[[ 12  -4   2   5  -3  15  -7  -1  -2  17   1  30   0   4  -1]
 [ 35 -12  -1   7 -17  -9   4 -25   4  11   3  30  -2  24   4]
 [ 12  -6   0  -1  -3  23   0  10  -1  39   5  25   1  -4   1]
 [-21  14   2  11  22  -1   0   9  -1  -5   9  -5   0 -22   0]
 [-10  25  -1   7  -5 -12  -5  20  -2  -9  10 -10   0 -24  -2]
 [ -2  13  -2  10  34  -1  -8  11   3  -1  11  16  -1  -3  -1]]
|
[[-10  25  -1   7  -5 -12  -5  20  -2  -9  10 -10   0 -24  -2]
 [-21  14   2  11  22  -1   0   9  -1  -5   9  -5   0 -22   0]
 [ -2  13  -2  10  34  -1  -8  11   3  -1  11  16  -1  -3  -1]
 [ 12  -4   2   5  -3  15  -7  -1  -2  17   1  30   0   4  -1]
 [ 12  -6   0  -1  -3  23   0  10  -1  39   5  25   1  -4   1]
 [ 35 -12  -1   7 -17  -9   4 -25   4  11   3  30  -2  24   4]]

[[-26  23   4 -31   6]
 [-18  30  29  -4  -4]]
|
[[-18  30  29  -4  -4]
 [-26  23   4 -31   6]]

[[ 26  19 -21   5 -29  23  -1 -16  16]
 [ -7  22 -14 -15   8  11   1 -16  25]
 [ 34  20 -19 -20  13  29  -2 -24  17]
 [ 37  37 -40   0 -19  37  16 -39  35]]
|
[[ 37  37 -40   0 -19  37  16 -39  35]
 [ -7  22 -14 -15   8  11   1 -16  25]
 [ 34  20 -19 -20  13  29  -2 -24  17]
 [ 26  19 -21   5 -29  23  -1 -16  16]]

[[  3 -14 -22 -18]
 [  2  -9 -14 -11]
 [-30 -12   0   3]
 [  7  -5 -19 -20]
 [ -5   3  14  17]]
|
[[ -5   3  14  17]
 [  7  -5 -19 -20]
 [  2  -9 -14 -11]
 [-30 -12   0   3]
 [  3 -14 -22 -18]]

[[  1  -3   3   0  -2  -8  -3   1  -4  -3  -1   1]
 [-33  -5 -18  30 -22   3  10  18  13   4  36  24]
 [  1  -2   0   0  -2  -3  -1   0  -1   0  -1   2]]
|
[[  1  -2   0   0  -2  -3  -1   0  -1   0  -1   2]
 [  1  -3   3   0  -2  -8  -3   1  -4  -3  -1   1]
 [-33  -5 -18  30 -22   3  10  18  13   4  36  24]]

[[ 11  -3   8  37  16  20 -17 -19   8  21   9 -19 -40 -26  16]
 [ 23  35  -1  -4  -3   4   3   6 -42  30  -1   7  -7 -10 -10]]
|
[[ 23  35  -1  -4  -3   4   3   6 -42  30  -1   7  -7 -10 -10]
 [ 11  -3   8  37  16  20 -17 -19   8  21   9 -19 -40 -26  16]]

[[ 20  11  17 -12   5  -7  31  12]
 [  8 -14 -12 -21  16  12   1  19]
 [  8  24  10   8 -26 -17  -6 -14]
 [ -4   1  17  10  10 -18   5 -31]
 [ -6  12 -39  -7 -18  14 -28  19]
 [  4  13  11   1 -12   3  19   5]]
|
[[  8  24  10   8 -26 -17  -6 -14]
 [  4  13  11   1 -12   3  19   5]
 [ -6  12 -39  -7 -18  14 -28  19]
 [ 20  11  17 -12   5  -7  31  12]
 [ -4   1  17  10  10 -18   5 -31]
 [  8 -14 -12 -21  16  12   1  19]]

[[  5  -6  -2  38  -9 -10   0  -1  20]
 [-20 -17   3  33 -24  -9 -10  -5  22]
 [ -6   7  33 -21  10   8  -2  11 -21]
 [ -3  25   0   6  -6  16 -22  32   4]
 [-11 -13 -13  20  -5  -9   9  -7  15]
 [ 22  22  21 -18  25  16 -14   6   4]
 [ 28  12   1 -22  29  21 -10  22 -12]
 [  8   6   4 -18   0   9  11   2  -6]]
|
[[ -3  25   0   6  -6  16 -22  32   4]
 [ 22  22  21 -18  25  16 -14   6   4]
 [ 28  12   1 -22  29  21 -10  22 -12]
 [ -6   7  33 -21  10   8  -2  11 -21]
 [  8   6   4 -18   0   9  11   2  -6]
 [  5  -6  -2  38  -9 -10   0  -1  20]
 [-11 -13 -13  20  -5  -9   9  -7  15]
 [-20 -17   3  33 -24  -9 -10  -5  22]]

[[37 33]
 [12 35]
 [11 -4]]
|
[[12 35]
 [37 33]
 [11 -4]]
---
[[ 14  -1 -16]
 [  6  -3 -24]
 [ 30   8  10]
 [  4  22   4]]
|
[[-16  -1  14]
 [-24  -3   6]
 [ 10   8  30]
 [  4  22   4]]

[[  6 -21]
 [ 21 -15]
 [ 24   4]
 [-12  15]
 [  5  40]
 [ 12  15]
 [  2  23]]
|
[[-21   6]
 [-15  21]
 [  4  24]
 [ 15 -12]
 [ 40   5]
 [ 15  12]
 [ 23   2]]

[[  5 -27  -9   8  17   4  18  -8 -10   0  -7   7]
 [ -4  29 -12   0  -2  -6   0 -14 -15  11  17  -4]
 [-24  38 -11 -10  11 -27  18 -20 -15  22  30  -8]
 [ 11  10   0   5 -13  11 -15   2  -2  -3  -1   0]]
|
[[  7  -7   0 -10  -8  18   4  17   8  -9 -27   5]
 [ -4  17  11 -15 -14   0  -6  -2   0 -12  29  -4]
 [ -8  30  22 -15 -20  18 -27  11 -10 -11  38 -24]
 [  0  -1  -3  -2   2 -15  11 -13   5   0  10  11]]

[[-27 -29   3 -23  -3 -30]
 [ 16  24  26  27  39  10]
 [  2  32  23 -26  30   0]]
|
[[-30  -3 -23   3 -29 -27]
 [ 10  39  27  26  24  16]
 [  0  30 -26  23  32   2]]

[[ -7 -10  -6   2   0  -7  -4   3   9]
 [ 13  21  33  27   6   6  -4   8  -8]
 [ -4   2 -11 -30   7  11   9 -27 -14]
 [ -6  -7 -18 -18   2   1   4 -16 -10]
 [ -2   0  -3 -21   8   5   9 -25 -13]
 [ 10   5  19  23  -1  -9  -6  13   9]
 [-12 -13 -29 -30   5   0   2 -19  -4]
 [  8  21  21  -5   7  18   2 -14 -22]
 [ -5 -20 -22   8 -10  -9  -5  16  17]]
|
[[  9   3  -4  -7   0   2  -6 -10  -7]
 [ -8   8  -4   6   6  27  33  21  13]
 [-14 -27   9  11   7 -30 -11   2  -4]
 [-10 -16   4   1   2 -18 -18  -7  -6]
 [-13 -25   9   5   8 -21  -3   0  -2]
 [  9  13  -6  -9  -1  23  19   5  10]
 [ -4 -19   2   0   5 -30 -29 -13 -12]
 [-22 -14   2  18   7  -5  21  21   8]
 [ 17  16  -5  -9 -10   8 -22 -20  -5]]

[[ 10  13  17  27  25  41  -4  32]
 [  0 -10  -4   4  14  16  -9  -5]
 [ -8 -29  -6 -10  -1   6  -8 -16]
 [-27  -3 -12  29  14  11  11 -17]
 [ -3   7  14  41  28  33  -2  16]]
|
[[ 32  -4  41  25  27  17  13  10]
 [ -5  -9  16  14   4  -4 -10   0]
 [-16  -8   6  -1 -10  -6 -29  -8]
 [-17  11  11  14  29 -12  -3 -27]
 [ 16  -2  33  28  41  14   7  -3]]
